Named turns come first, each shown by rows before and after it. Which turns, in which order, take the first row of each pair that follows to the second? Write the first one first, as in the answered first pair.
turn L:
[  3  12   5   0  12  -3  -6  21   0   3  -9   4 -10   1  -6   7  -6   9
  11  13  11  -8  -1] => [-6  7  1  1 15 10 -8 18  6 -2  3 13 -8 -3 -6 12 -3 15 10  6  6 -2  4]
[ 16  12   7   6   8  -9  -3 -13  -3  -6   4 -13 -18   3  10 -10  -8 -12
   2   6   9  -8  -2] => [ 13  13  10   8  19   5  -5 -15   2 -19   8  -2 -13  -5  14  -6  -6  -6
   7   3   7  -6  -1]
[ 13  11   2   1   0 -10   3  12  -9  13  -9 -10  -9   6  -1   0  -6  -1
   7   9  11  -8  -2] => [ 9 15  4  7 15  5  0 12 -2 -2 -7  7  0 -7  3  6 -3  5 15  8 11 -9 -2]
turn H:
[ -2 -18 -11  -7 -11   4   8   1   1  12   9  -6  -7   4  -1   1   3   8
 -12   0  -6   9  12] => [ -3 -17  -6  -8  -7   3   4 -13   4  -5  14   0  -1  -2   9  -5   0   3
 -17  -6  -6   9   8]
[ -3  18  -7   3  -4 -25  15  -5  -6  -2   3  -4  16   3   3  -9   6 -24
   7 -20   5  -4  -9] => [ -4  16 -12   5  -8 -23  18   8  -8  10  -2  -7  16   6  -3  -3  12 -21
  12 -16   5  -5  -8]
[-11 -11  -6  -3  -9   9   1  -3   5   2  10   5   4   0   1   3   4   1
  -8  -9 -10  14   3] => [-10 -13  -8  -2  -9   8   2   0   4   6  10   3   2   2   0   5   4   2
  -7  -9  -9  13   4]
[ 11   7   3  17   2  -6   9  -1  -1 -23  -3  -2  -3 -12   9   3  -3  -8
   8 -15 -12 -12 -13] => [ 12   5  -3  19   1  -5  12  19  -3  -2  -9  -8  -8  -6  -2  11   4  -2
  15  -7 -11 -14  -9]
turn C:
[  0  -3  -4  -5   1   1  -8  18   0  22  -2  -3 -26  12 -15   9  -4  11
   5   2   2  -5   6] => [ -3  -9  -2 -14 -12 -12  -8 -15  -2   5  11  -7 -22  14  -3  -8 -12  -4
 -12 -12  -2   2   6]
[ 13  17  14  10  11 -10  -3  15  -5   0 -15  -4 -10  -2  -7   0 -11  -4
   5   4  16 -12 -14] => [ 11   6   6   5  -5 -18   1  15 -10  14 -11 -17 -15   8 -12  -4  -9  -6
  -3   2  14  -7 -10]
[  1  -7 -12  -1  -8  13   3  20  -1  12  -7  -7  -2  -5 -11  18  13  11
  14  -1  -2 -12   6] => [ -3 -16 -12  -9 -27   1   7  -8  -6   3   3 -17   0   1  -2   2   7  -4
  -6 -15  -6  -3   8]
[  2   3  -7  -3 -14  -5  -1  -5  -1   9  10  -5 -16  17   1   0  -4  -4
 -10  -5  -1   1   5] => [  4  11   3   0  -1  -2  -5 -16   4 -13  12   6  -8   7  11  -3  -8  -6
  -6  -4   2  -3  -1]
turn R:
[  0  -8   2  -3   0   6  -3 -11   2   0   4   5  12 -11   9   2   5  -8
   3  -2   1   2 -11] => [  2  -8   0  -2  -1   3   0  -6   0   4   0   2  13 -10   7   2   7  -9
   7   1   2   0 -12]
[  0  -9  -5  -4 -15 -11   5 -10  -7   3   3 -10  -5   2   5 -10  -3  -7
 -12  -6  -5   9   5] => [ -3  -9  -4  -5 -13  -7   4 -13  -4  -2   6  -5  -2  -1   7  -9  -3  -7
 -12  -9  -7  11   5]
[ -8 -12   4  -3   4   6  -5 -12   4  -3  10   5 -10  14  -6  -3 -11  24
  -6  -9 -11  -2   4] => [-13 -13   5   0   9  10  -3 -13   8 -13   9   9   2   5  -4  -3  -6  21
   0 -10 -12  -1   3]
Then:
(two turns a pair)
[ -3  -8   1   5   9   3   1 -12   5  -7   8  10   9  -9   4  -4   8  -6
   2 -12  -4   9  -9] => [  2  -5  -3  10  11   5   3  11   3  10  -3   7   6  -7  -4   5  13   2
  13  -1   0   3 -12]
C R
[  8  12   4  15  -1  -8 -10   3 -10  -3  -9  -1 -12  -5  -8  -2  -2   8
  13  10  19  -6  -6] => [  7  10   4  16   1  -6  -8   4  -7  -6  -9   0  -7 -11  -7  -1   0   6
  15  10  18  -5  -7]
C L
[ 10  11   8   0   4 -16  -9   5  -8   4  -2  -2 -21   8  -7  -5  -9  11
  -9   4   8  -5  -4] => [  2  11   8   3  18   5 -13   2   3 -11   6  16 -14  -4  -3   1  -4  20
  -5  -1   0  -1  -1]
L L
[  3  15   5   8  18  14  -6  13   4  -4 -10  12   9 -11  -2   2   4   7
   3  10   7  -1 -15] => [  4   9  -1   6   2   6  -1  24  -3  20 -14  -3   3   0 -12   2   9   4
   1  13   6   1 -11]
C L
[ 11   9   5  -6  -3 -13  -7 -14 -14  -8   0   5  -1  -3   7 -11  -4  -8
  -5  10   4  -6  -6] => [ 14  15   5  -1   6  -6  -9   3 -12   3  -6   9  -7  -1   0  -2  -2   2
   4  18   8 -11  -6]
C R
[  9  21  13   2  12  -9 -10  -6   0 -13  -3  10 -10   2   5  -7 -17  -4
   6  13   7 -10  -4] => [  5  15   6   5  18   9  -9  13   6  -2  -3  17 -12   0  -4   7  -7   9
  11  15   1  -8   1]
C L
[ -5  -6   0   6  11  19   0 -11  15 -11   7  21  32 -26   6   5  11   2
  12  -7 -21  -6   0] => [ -5 -20 -15   0 -11  13   5  15   8  35   3   0  13  -5 -15  11  18   6
   7  -4 -23  -1  11]
C L
[ -5  10  13   3  20  12  -8   2   8 -14   1  15  -6  -7   4  10  -6  21
   0   1   4  -3   1] => [ -9 -10  -2  -5  -9   2   0  14  -1  22   2  -8 -18   9 -10   9   1  17
 -10   0  -2   6  10]
H C
[ -8   2  -1  11  -4  15   8   1   3   7  -4  -3  19   2  -9  12  26  -4
  10  -5 -10  -3   6] => [ -8  -4  -4   7 -15   6  10  -4   0  11  -1 -13  15   7  -8   5  22  -9
   2 -10 -11  -1   7]
C R
[ 0 -4 -3  0 -5  1  0 -8  0  3  5 -3 -6  6 -4 -5 -1  0 -8 -7 -1  3  0] => [ 6  5  4  4 -1 -5 -2 -8 -3 -5 -3 -2 -2  1  2 -7 -4 -4 -1  1  5 -3 -7]
L C
[ -1   0   2   3   4   1   5  -8   1 -23   3   7  14 -13  11  -9   7 -13
   3   1  -2   3  -2] => [ 4  4 -4  7  6  3  7 23 -2  6 -8  2  3 -6 -4  2 12 -2 13 16  4 -3 -1]
C R
[  3   2   3   6   6   0   4  10  -2  -3 -15  -3  13 -11   1   2   8  -7
  15  10   3  -4  -6] => [ -3  -5  -3   7   4   7   6  14   1   0 -11   0  14 -11  -1   8  12  -2
  16   7  -1   2  -1]
L R
[-11  -5   2 -16   1  -1 -10  -3   4  -1  27  11 -16  -2   2  -7 -18  17
 -16 -12  -3  12   7] => [-13   0   3  -6  18  15  -9  19   9  -2  16  20  -3 -15  -1   7  -6  24
   5  -4  -3  10   4]
R C
[  5   4  18  -1   8  -9  -9   9 -10   1 -12  -5 -10  13   7  -1  -8   6
   0   8  16   0  -7] => [  3   2  15  -5   5  -9 -10   6  -9   3  -6  -5 -16  16   5  -2 -11   8
  -7   4  15   3  -3]
R C
[ -5   1  -1  -2   0   9  -8  -9   8  -2  12  11 -16   7  -4  -3  -9  16
 -16  -9  -3   6   7] => [ 10  14   4  -1  -1 -14  -5   0  -4   5  -8  -4 -16  12  -1  -9 -14   5
  -8   7  10  -9  -6]
L L
[  1  -5  10  -6   8   4 -12  -7  -4 -11 -17  -6   5  -7   2   5   1  -4
  -7  -4 -11  -4  12] => [  1  -5   9  -5  11   9 -13  -1  -3  -9 -17  -3   3  -7  -1   9   3   1
  -4  -3 -11  -2  16]
L C
[ 12   5  -3   0   0  -3  -1  13  14   1  -5  -5  16   0   7  13  -1  -4
  20   4   3 -16  -9] => [  8   6  -3   1   5   6  -3  14  18  -2   0   1  12  -1   7  19   0   3
  20   2   2 -13  -7]
R L
[-3 -1 -3  7  9 20 -8 21 12  9 -3  6 -7  1 -8 16  4  2 24  3  0 -3 10] => [  6  -3  -2   1 -13 -11  -1  12  -4  19 -13 -21 -10  14  -5   0  -2 -19
  18   4   5  -8   4]
C L
[ 14  -2  -2   3  -8 -13  12   0  -6   7  -6 -10   2   8  -2  -6  -5 -18
   5  -4  -1   1  -2] => [ 15   7   7   9   6  -6   8  -2   0  -9  -6   2   9  -3   4  -4  -3 -17
  13  -3   1  -3  -7]
H C
[ -8  -6   0  -5 -19  -2  -7  -3   1   1   6  -1  -9   7   4  -9   4  -6
  -9  -8 -12   3   9] => [  2  11  12   0  -6 -11  -7  -4   0 -12  -7   2  -1   2  12 -12  -1 -13
   3   3  -3  -9  -1]
L C
[  7  -5  -6  -5 -26 -21  12   1  -6  19  -5 -23   5  10  -3  -9   6 -15
   2   2   2  -1  -1] => [  9   6   8  -2 -12 -24   8 -16  -5 -11  -6 -11  15  -2  13 -15  -1 -22
   5   0   5  -6  -9]
C R
[  3  -3   0  -7 -14 -17   9 -14  -1 -28  10  -3 -11  10  -6  -8  -1  -4
  -5 -11   4   6  -3] => [  8   7  -1   5   8   1   9  20   3 -18  -5   6  -6   0 -14  11  10  10
  19   5   9  -3  -7]
C H
[ -7 -10  10   3 -14 -14   3  -1  -6   7  -6 -12   1 -10  -3   4  15 -13
 -10   3  -5  -2   8] => [ -9  -7  15   4  -4  -8  -1 -12   1 -12  -1   0   9 -18   3   3  13 -12
  -9  -2  -6  -1   7]
C L
[-11  -4   1 -16   1   4  -1 -17   2  -9  12  15   4   1   8  -1 -10  -1
 -18 -11  -6  12  15] => [ -2  13  12  -8  15  -2  -6 -14   2 -20   0  19   6  -6  14  -1 -14  -2
  -7   2   4  -1   6]
L C
[ -6 -14  -7   3   4  -6   5   5   3 -12  -6   0  18  -7   2 -11  14  -8
  14  -8  -3   3   0] => [ -7 -19 -11   3   0   0   5  10   2  -5  -3   0  14  -3  -3  -7  17  -3
  12 -10  -4   6   3]
C L
[  5   1   6  -3  -1  -5   5   3  -1   7  -5  -2   1 -11  -2   2  -1   3
   5   4   3 -11  -6] => [  5   2   9  -4   0  -7   2  -4   0   0  -3   1   2 -12   3  -1  -4   1
   2   2   3 -11  -7]
H H
[ -4  10   5  -5 -12 -14  16 -16   2   2   1 -12   2  10  14  -4 -12 -14
  -8 -13  -3   3  -5] => [ -5  19  10   3   6  -2  13 -14   9 -14  -1   2  12  -2  19   2  -9 -10
   3 -10  -2  -2  -9]
L L
[ -1   3  -1   6  -2  -7   7   0  -1   0 -14 -13  19  -6   7  -3  11 -14
  12  13   4  -3  -7] => [  0   0  -4   4  -9 -11   9  -2  -1   4 -14 -17  17  -4   6  -4  10 -15
   9  11   3  -1  -6]
C C
[ -3  13   1  -6   8  -7   5   6  -6  12 -18  -5  -9   7   3  -2   0   9
   1   8   6  -2   4] => [ -8   5  -3  -8   1  -6   6   6  -6  17 -14  -7  -8   9   0  -4   4   8
  -4   4   2   4   8]
L C
[ -2  13  11  -4   5  -5  -4 -18  -5 -15   8   6  -2   7  12  -6 -13  -1
  -9  -2   2   1  -5] => [ 2  7 -1 -1 -1  1  2 18 -8 20 -3 -4 -7 15 -6  9  0  8  4 10  1  1  0]
H H
[ -2 -14   4  -4  -2  -3  12  -7  -7  -9 -12   0  19 -13  -3 -16  22 -12
  14  -2  -3  -6  -1] => [ -5 -21   0  -6  -8   2  13 -11  -5  -6  -4   0  15  -9  -3 -16  24  -9
  10  -9  -8  -1   3]
L L
[ -7   1   7  -1   3   4   2  -1   9  -9   4 -10   2 -15  15   1   4  -8
  10  10  13  11  -2] => [-11  -8   1  -6  -8   3   3  -5   8   0  11 -16  -5  -9  11   0   4  -8
   0   4   8  17   3]
L L
[  2  13   4  -7   6   8   3 -15   8 -21  -8  11 -16  -3   6  -2  -5   0
  -2  -9   3  -2  -9] => [ -4   6  -1  -7   4  12   5 -17  11 -22  -6  11  -9  -7   8  -1   1  -2
   0 -12  -1   2  -6]
L R
[  7 -16   1  -6 -24   1  12  -8  -1  21 -11  -9   6  -7  -8  -2   3 -14
  -9   0   6  -5  -4] => [ 10   0  10   4   2  13   7  -3   6   1 -17  10  16 -20  -1   4   2  -6
   6   7  12 -13 -10]
C C
[-13  -9 -10  -7  -3   6  -4   1   6   4  17   6   7   0   1   2   5  16
 -15 -22 -11   7   4] => [-12  -3  -5  -2   9   9  -1   1   7  -9   9  11  22 -12   8   4  12  12
  -1 -15  -8   2  -3]
C R
[ -3   5 -14   4  10   8  -6   3  10 -15 -10   3   6  -6   2  -2  -4  -2
  10   4  -1   2 -11] => [ -8   0 -19   2   7  13  -5   4  13 -10  -6   4   5  -4  -2   1  -1   2
   7  -2  -6   7  -6]
R L
[ -3  -4 -13   6 -14  11   7  -6   6 -13   5  -2  -6 -13  20 -11   8   2
 -13   4 -14   7   7] => [ -5  -8 -17   5 -15  15   7  -1   7  -5   5  -2 -11 -10  14  -6  10   7
 -15   4 -14   8   8]
C L
